Each row of Z is roughly a mix of the hidden directions of one of 3 groups.
Z:
[[ 16  21  40   2 -39  -9  -6   2  41   5 -18 -23]
 [  4  -8  43 -35  11  38 -21  15 -20  -4  20 -18]
 [-14  -8 -29  11  53 -37  -6 -13 -16   7  19  16]
 [ 25  54 -19  16  -1 -23   2 -21  24  -6   1  28]
 [ -6  22  34   8   6 -38  14  12  48  27   6   4]
 [-21 -46  10 -19 -26  30 -18  14  -6 -30  -3 -22]
 [ 27  25  30 -18  -2 -18   1 -36  27 -21  32  10]
 [-49  19  28 -18 -15  -6  22 -17 -20   9 -32  -9]
 [ 44 -33 -15 -28  19  -2   6 -26  13  -9  18 -30]
 [ 18  -9 -23  14  51 -14  -3  14  29  32  22  -9]
 [ 27  29  31 -20   6  29 -12  28 -25 -26  19 -10]
 [-25 -55 -13 -13 -13  28 -10  15 -18 -19  10 -22]
 [  6 -15 -22  10  49 -16  10  13  25  40  14 -18]
 [-13  13  12  16 -35   3  28  45   1 -22  12 -33]
 [-24  -7   7  20 -28   6  43   6 -21 -25  21 -34]
 [ 13  28   2 -29  -8 -16 -26 -33 -25  29  -1  34]
 [ 35   9  -2 -36  11  23 -10 -28 -11  41 -11  21]
 [-28 -39  30 -26   9  23   0  29 -22   5 -12 -24]
 [-10 -22 -13 -22  -6  -9  -6 -51  -8  35 -18  31]
 [ -5 -52  20  -6 -35  30   5   4  17  -3   7 -28]
 [  0 -18  -9 -25 -33  29  -6 -19 -39 -35 -19  -9]
 [ 32 -34 -24 -19 -34  18   5 -22  -9 -34  11  -7]
 [-22   1 -11   5 -52  -5  44  -2  -2  30  -1 -19]
 [ 10  -1  43 -11 -35  12  13  13  41   6 -17 -27]
 [ 23   5  -5  -7  53  18 -29 -16 -33 -19   2 -12]
 [-23 -22   4  25 -11  11  38  18  -8 -39  13 -33]
 [  9 -13  45 -11 -27  20  22  12  34  18 -13 -26]
 [-20  27 -11  38  20  -5 -17  33  11  29  13  30]
 [-17 -11  -3  12 -12   4  39 -40 -41 -12  23 -18]
 [-24 -16 -39   3  10 -20  -6  31 -23  15  12 -42]
 [  3   2  20   4 -36   2  33 -30 -27 -44 -10   3]
 [-19   9  41 -33 -33  -7  17 -25  -7 -17 -27 -14]
 [  5  -8   9 -14 -53  42   9  20  16 -15  -9 -24]
 [ 13  42  25  -5 -20 -17 -20  -7  37 -28 -23   9]
 [  5 -23 -39  14  15  33 -29  28 -34  -4 -12   0]
 [ 16  29 -40  -1 -26  36   9  -2 -10 -30   2  26]
 [-11 -14 -35  15  30  18  15 -12 -53  -3 -11 -14]
 [ 21  13  43   1 -34  -2   6  -7  49   7 -14 -12]
 [ -2  10 -18  15  63 -13  10 -11   4  30  23  -9]
 [ -4  -7  -9  11 -20  27 -42  47 -17  -6 -25  15]
 [ 19   4 -10  30  36 -14 -12  32  34  26  23  12]
 [ -6 -20 -35  17   7 -15  24 -55  -2  19 -10  13]
 [  2 -43  27  -2 -37  35  13   6   2  18   5 -29]
 [-17   8 -31  42 -28 -26  40   6  16  -2  -5 -11]
 [ 10  36   0 -18 -24 -11   3 -40 -40  24  10  15]
 [ 11   3  19 -16 -49  47  13  18  12 -10 -15 -13]
 [ 30  18  -1  -5  38   3 -14 -43 -33 -12  15  18]
 [ -5  24  37 -38  21 -12   7 -43  -4  -5  -6 -22]
 [-28 -28 -21  36  -9  -9  45 -19  -2 -14   4 -20]
 [  1 -13 -29   0  56  -5  -2   6  11  41  11 -20]
 [ -7 -18 -31  20  22 -15 -26 -29 -33 -12  24  26]
 [ 21 -32 -53 -11  -9  30 -15 -11 -16 -12  21  -1]
 [ 11  20  21  -9 -56  26  -5  19  11 -11 -22 -22]
 [ 35  27 -10  22 -10   0  40 -15  24  36  12   8]
 [ 13  24  37 -20 -36  -3 -32   5  29 -17   8  23]
 [  1  14 -36  40  30  13 -22  15 -14   7  25  29]
 [-12  12 -41   6  28 -31 -29 -13 -12 -32   9  23]
 [-14 -10  11  23  -2   9  11  52  17 -39   5 -29]
 [-15 -30 -24  13 -40  10  -4  47  10  18 -16   8]
 [  3 -11  42 -16   9  45  11  -9 -28   4 -14  33]
 [-30 -24 -21   9 -12 -32   4 -36  16  38 -13  11]
 [ 23 -25   0  20 -31 -10  51 -15  -2 -32   4  -3]
 [  6 -27 -30  -3 -16  37 -15   2 -45 -28 -15  -3]
 [ 12  -9 -10 -18  32  -8 -28 -48  -9  18 -10  35]
 [-11  31  24 -17 -44  -5   8  -6 -37  17  24 -15]
 [ 13  -3  28   5 -45  -3   2   5  45   8  -5 -37]
 [  2 -26   3  -1 -40  18  18  23  24  15   5 -47]
 [ 19  24  46  -7  -6   5  -4 -25  29 -18 -20  35]
 [-23 -35   5  29  33  -6  -9  14  16 -44   8 -15]
 [-18  24   5  22 -43 -13  29  34  -4 -17  13 -26]
 [-11  -1 -24  12  54 -39  -6 -16 -16  11  16  18]
 [ 18 -23   2 -26  43  16 -34 -26   5  16 -13  24]
 [  5   8  18  17  14  13  -2  51  12 -38  16 -32]
 [ 12   1 -21  24  27   9 -40  46  13  18  10  17]
 [-33  -2  14  17 -38  -4  26  31  -5 -19  17 -34]
 [-20 -12   3  25 -16   0  19  51  28 -22  -1 -29]
 [  5  31  -4 -15 -51   0  27  -2 -12  42  -2  -5]
 [  3  -6  43 -44  -4  35 -22  10 -24   6  14  -8]
 [ -1  22  35 -40 -27  10 -18  -5 -37  15  19   1]
 [ 14  -7  41 -14 -26  39   5 -17  23 -25 -13  23]
 [  3  23  42 -18  15   3 -15 -16  12 -31 -25  39]
 [-23  -6 -27  11  35 -46 -29   2 -26   3  11 -11]
 [ -4   2  33   4 -41 -16  46 -20  -3 -27 -14  -2]
 [  0 -21 -25  -5  15  -8  -1 -59  -5  24 -14  29]
 [-22  15   9  -2 -25  -4  42 -47 -25 -20   2   3]
 [ 33 -50 -32  -2 -19  22  -1  10 -13 -25  -5 -15]
 [ 40 -43 -37  -3  11  17 -23  24   9  -1   8 -12]
 [-23 -25  49 -19  31   1 -20   5 -29   3 -17   4]
 [ 39 -38 -32   2  17  19 -30  27   1  -7   3 -10]
 [-20 -44   7   1   7  12 -35 -12 -49 -13   7   7]
 [-19   6  -6   7 -54   0  49   1 -14  12   4 -20]
 [  4 -10  -2  16  15   9  -4  48  51   9 -10 -26]
 [ -5  -1  17  -1  -6 -30   9  26  34  29  -6 -50]
 [ 22   4  10 -27  16  22 -25 -31 -35 -39  -5 -11]
 [  0  -5 -15 -19   0 -17 -15 -49  -8  34 -17  38]
 [ -5 -16 -59  14  16   8  11  -6 -34   2  29  13]]

Here is one row from each group, named. Which group is each of the other rows in?
[  4  -8   4  13 -58  17   0  10 -18 -40 -11  22] => (78)
[ -5 -19 -23 -13  -3  -7   6 -55  -9  34 -17  29] => (86)
[-17 -37  20  -3  24   6  13  15 -35  43   3 -20] => (7)

[ -2 -36  18 -26  40  15 -43 -12  10  14  -3   9] => (86)
[  1 -17 -41  24   9 -11  31 -43  12  25 -14   5] => (86)
[-31 -47 -24 -16  22  19   6  20 -31  -4  11 -12] => (7)
[-13   6  40 -16  24 -12 -37 -12  -8 -31 -23  25] => (7)
[-41   9  12   5 -14 -19  54 -23  -8  15 -13  -9] => (78)
[ 28  23   7  -3  33   7 -10 -34 -42 -21  24   7] => (86)
[-24 -41  -3  19  37 -17 -17 -22   2 -37   3  10] => (86)
[-29 -21  -9   8 -31   1   1  48  12  29 -29  -2] => (78)
[  8 -15  -5   6  29   4 -24  38  53  10 -19  -4] => (86)
